Every row has a hidden score from 0 to 12. What is each row's score? 6 is about the middle.
1.94 & 1.09 & 0.50 & 0.21 & -1.25 & 1.58 & 1.67 & 1.76 \\ ~ 8
0.57 & -1.24 & -1.51 & 1.15 & 0.76 & -0.52 & 0.72 & 0.06 \\ ~ 11
-0.77 & 1.49 & 1.98 & -0.88 & -1.59 & 0.85 & -1.20 & 0.70 \\ ~ 0
-0.41 & -1.47 & -1.45 & 0.43 & 1.45 & -0.90 & 0.02 & -0.79 \\ ~ 11
-0.77 & 0.46 & 0.61 & -1.05 & -0.76 & -0.68 & -1.02 & -0.84 \\ ~ 2
1.22 & -0.85 & -1.30 & 1.54 & 0.13 & -0.02 & 1.16 & 0.69 \\ ~ 11
-0.32 & 1.62 & 1.86 & -1.06 & -1.57 & 1.01 & -0.80 & 1.13 \\ ~ 1
-0.53 & -0.66 & -0.15 & -0.05 & 0.09 & -1.27 & -1.32 & -1.14 \\ ~ 4
-0.47 & -1.28 & -0.83 & 0.34 & 1.06 & -1.20 & -0.78 & -1.08 \\ ~ 8
-0.06 & -1.44 & -1.51 & 0.65 & 1.26 & -0.79 & 0.23 & -0.50 \\ ~ 11
-0.54 & -0.26 & 0.06 & -0.27 & -0.26 & -1.21 & -1.37 & -1.07 \\ ~ 3
2.00 & 0.87 & 0.23 & 0.66 & -1.18 & 1.49 & 1.73 & 1.71 \\ ~ 9
-0.87 & 0.72 & 0.75 & -1.35 & -0.66 & -0.25 & -0.62 & -0.55 \\ ~ 3
-0.90 & 0.86 & 0.85 & -1.46 & 0.04 & 0.71 & 0.03 & -0.12 \\ ~ 6
-0.66 & -0.04 & 0.22 & -0.50 & -0.47 & -1.12 & -1.31 & -1.01 \\ ~ 2
-0.92 & 0.80 & 0.82 & -1.35 & -0.60 & -0.05 & -0.52 & -0.48 \\ ~ 3
-0.84 & 0.64 & 0.73 & -1.20 & -0.73 & -0.47 & -0.82 & -0.64 \\ ~ 3
0.16 & -1.40 & -1.53 & 0.84 & 1.05 & -0.71 & 0.47 & -0.27 \\ ~ 11
1.43 & -0.64 & -1.18 & 1.59 & -0.05 & 0.15 & 1.34 & 0.88 \\ ~ 11
-0.73 & 0.42 & 0.53 & -0.95 & -0.71 & -0.78 & -1.06 & -0.79 \\ ~ 2
-0.90 & 0.81 & 0.87 & -1.36 & 0.36 & 0.94 & 0.21 & -0.06 \\ ~ 7
1.06 & -1.00 & -1.43 & 1.46 & 0.36 & -0.22 & 1.06 & 0.47 \\ ~ 11
-0.97 & 0.86 & 0.85 & -1.41 & -0.02 & 0.65 & -0.01 & -0.19 \\ ~ 6
-0.52 & -0.81 & -0.39 & 0.10 & 0.30 & -1.24 & -1.13 & -1.16 \\ ~ 5
-0.84 & 0.70 & 0.76 & -0.51 & 1.13 & 1.29 & 0.35 & 0.15 \\ ~ 9
0.18 & 1.67 & 1.67 & -1.14 & -1.59 & 1.12 & -0.24 & 1.46 \\ ~ 2
-0.45 & -1.37 & -0.98 & 0.39 & 1.24 & -1.14 & -0.64 & -1.04 \\ ~ 8
-0.69 & 0.28 & 0.50 & -0.83 & -0.69 & -0.89 & -1.22 & -0.86 \\ ~ 2
-0.55 & 1.52 & 1.98 & -1.00 & -1.58 & 0.91 & -0.99 & 0.91 \\ ~ 0
-1.17 & 1.35 & 2.11 & -0.63 & -1.65 & 0.73 & -1.45 & 0.23 \\ ~ 0
-0.92 & 0.77 & 0.82 & -1.41 & -0.51 & 0.05 & -0.40 & -0.41 \\ ~ 4
-0.70 & 0.19 & 0.40 & -0.67 & -0.60 & -1.01 & -1.18 & -0.93 \\ ~ 2
-0.96 & 0.86 & 0.87 & -1.44 & -0.21 & 0.45 & -0.13 & -0.27 \\ ~ 5
-0.85 & 0.76 & 0.77 & -0.76 & 0.94 & 1.24 & 0.32 & 0.09 \\ ~ 8
-0.87 & 0.74 & 0.78 & -0.99 & 0.78 & 1.16 & 0.30 & 0.07 \\ ~ 8
0.46 & -1.31 & -1.51 & 1.03 & 0.88 & -0.59 & 0.67 & -0.05 \\ ~ 11
0.82 & -1.13 & -1.46 & 1.30 & 0.54 & -0.40 & 0.92 & 0.26 \\ ~ 11
-0.92 & 0.83 & 0.82 & -1.37 & 0.24 & 0.85 & 0.10 & -0.12 \\ ~ 7
-0.38 & -1.50 & -1.25 & 0.44 & 1.50 & -1.00 & -0.23 & -0.91 \\ ~ 10
-0.62 & -0.16 & 0.17 & -0.46 & -0.43 & -1.15 & -1.31 & -1.06 \\ ~ 3
-0.43 & -1.32 & -0.92 & 0.37 & 1.20 & -1.19 & -0.73 & -1.08 \\ ~ 8
-0.83 & 0.70 & 0.74 & -0.29 & 1.25 & 1.29 & 0.41 & 0.16 \\ ~ 9
-0.98 & 1.40 & 2.08 & -0.74 & -1.60 & 0.80 & -1.33 & 0.47 \\ ~ 0
-0.57 & -0.44 & -0.03 & -0.11 & -0.11 & -1.24 & -1.30 & -1.09 \\ ~ 3
1.90 & 0.08 & -0.52 & 1.75 & -0.68 & 0.92 & 1.62 & 1.36 \\ ~ 10
1.83 & 1.17 & 0.64 & -0.09 & -1.31 & 1.55 & 1.62 & 1.81 \\ ~ 8
-0.89 & 0.86 & 0.86 & -1.44 & -0.12 & 0.54 & -0.04 & -0.23 \\ ~ 5
-0.51 & -0.70 & -0.29 & 0.07 & 0.20 & -1.24 & -1.25 & -1.14 \\ ~ 4
1.52 & -0.54 & -1.08 & 1.66 & -0.16 & 0.28 & 1.37 & 0.95 \\ ~ 11
1.92 & 0.27 & -0.32 & 1.66 & -0.87 & 1.15 & 1.65 & 1.51 \\ ~ 10
-0.56 & -0.35 & 0.02 & -0.20 & -0.22 & -1.17 & -1.34 & -1.08 \\ ~ 3
0.02 & -1.41 & -1.54 & 0.72 & 1.17 & -0.78 & 0.41 & -0.37 \\ ~ 11
-0.46 & -0.99 & -0.54 & 0.21 & 0.61 & -1.24 & -1.06 & -1.14 \\ ~ 6
0.92 & -1.05 & -1.46 & 1.36 & 0.47 & -0.31 & 0.97 & 0.34 \\ ~ 11
1.72 & -0.26 & -0.81 & 1.76 & -0.41 & 0.60 & 1.49 & 1.17 \\ ~ 11
-0.45 & -1.37 & -1.00 & 0.42 & 1.34 & -1.08 & -0.61 & -1.01 \\ ~ 9
0.68 & 1.61 & 1.40 & -1.04 & -1.56 & 1.29 & 0.27 & 1.72 \\ ~ 4
-0.92 & 0.84 & 0.87 & -1.43 & -0.46 & 0.18 & -0.32 & -0.40 \\ ~ 4
-0.73 & 0.34 & 0.53 & -0.88 & -0.66 & -0.81 & -1.12 & -0.87 \\ ~ 2
